(in the rows, 128 means zero)
One turn sends every row of this set to another row. A few are shown first. Where does it send the rows asked after them?
K95: [139 142  78  87 118 140 107 144 141 150 135 132 119 172 129  96]
K706: [126 145 126 124 114 134 134 142 150 167 129 123 120 150 104 110]
K224: [129 132  91 116  97 155 133 166 144 110 135 136 140 153 146 111]
K5: [120 138 100 112 113 128 130 146 137 112 129 110 126 151 157  90]
K833: [131 133  80 112 105 164 131 165 140 113 136 137 139 156 145 112]
K337: [139 138  81  82 130 138 121 125 156 127 134 139 126 169 113 109]
K58: [124 138  79  99 141 148 134 132 137 103 128 117 127 157 143 103]
K669: [128 148 108 118 124 150 125 146 138 178 129 123 115 156 108 110]
K992: [121 154 107 116 138 157 128 141 125 123  99 125 131 151 147 126]
K489: [122 136  99 106 127 130 140 131 147  95 127 116 131 150 144 100]
K595: [135 139 103  97  96 117 112 147 150 144 135 129 123 164 133  90]
K473: [124 155 119 112 134 154 143 149 154 165 133 128 126 159 100 117]
K373: [130 146 102 112 140 156 133 133 146 165 129 129 118 156  95 120]
K38: [145 149  70 116 124 136 119 156 135 148 147 120 109 151 131 132]
K37: [124 141  80 104 128 145 123 147 127 119 128 111 122 158 156  92]
K431: [119 152 121 122 126 144 132 142 131 120  99 123 133 147 149 123]
K141: [123 155 124 114 130 149 143 150 156 163 133 128 127 157 101 116]
K264: [142 143  97 121 114 112 137 142 158 123 146 124 120 142 119 138]
K192: [123 155 123 115 128 150 141 153 153 168 133 126 126 158 104 113]
K903: [136 135 106  92 109 115 127 128 166 122 134 136 130 162 116 103]
K522: [124 156 118 113 132 154 140 153 151 169 133 127 125 159 103 114]
K164: [131 131  81 110 111 164 137 158 146 105 135 140 141 156 139 117]
K204: [145 145  74 111 135 133 132 138 150 128 146 127 116 149 116 144]
K602: [127 143 120 117 129 140 142 128 157 154 128 130 123 150  92 120]
K214: [120 152 115 118 135 151 134 137 132 116  99 126 134 148 144 128]
K926: [141 146  93 126 103 114 123 159 144 144 147 117 113 144 134 126]
K481: [129 130  91 114 102 155 139 159 150 102 135 139 143 153 140 115]
K877: [120 154 113 120 128 152 126 147 124 128 100 122 130 150 153 121]

K373 goes to K602
K595 goes to K95
K141 goes to K192
And these:
K224 goes to K833
K214 goes to K431
K58 goes to K489
K204 goes to K264

One turn sends every row of this set to another row. A few are shown first. Where does it send the rows asked after them?
K276: [121 140 127 126 133 129 126 112 108 146  97 131 119 144]
K122: [100 132 109 126 130 138 112 144 113 135 116 130 143 118]
K985: [121 126 111 107 134 126 128 139 131 118 114 117 124  95]
K848: [101 124 121 121 118 118 120 128 115 126 134 115 127 160]
K411: [135 132 137 122 132 144 139 155 131 145 144 120 103 152]
K747: [129 130 111 130 120 129 120 147 130 110 147 124 126 161]
K945: [135 138 134 140 124 118 134 106 137 137 114 134  94 130]
K940: [142 141 108 124 134 142 117 155 126 123 114 135 144 119]
K569: [109 123 117 143 139 148 132 156 127 124 118 108 109 109]
K955: [137 125 120 120 119 121 110 164 135 118 110 103 112 120]
K277: [130 137 124 153 124 118 135 106 136 137 115 140 106 128]
K365: [118 120 142 119 111 142 145 134 135 126 148 117 132 146]
K973: [143 151 121 157 126 106 134 144 126 149 123 128 120 123]
K475: [154 146 117 128 137 119 133 123 118 128 111 137 112 152]
K497: [115 123 141 126 103 129 138 139 137 120 153 115 127 139]
K152: [122 137 118 113 134 135 131 143 131 128 119 121 125  88]
K648: [140 131 141 144 135 120 126 120 142 149 102 104 123 129]
K566: [120 108 141 130 133 103 145 148 122 134 146 120 119 138]

K569 goes to K648
K945 goes to K497
K848 goes to K122
And these:
K973 goes to K411
K365 goes to K985
K475 goes to K747

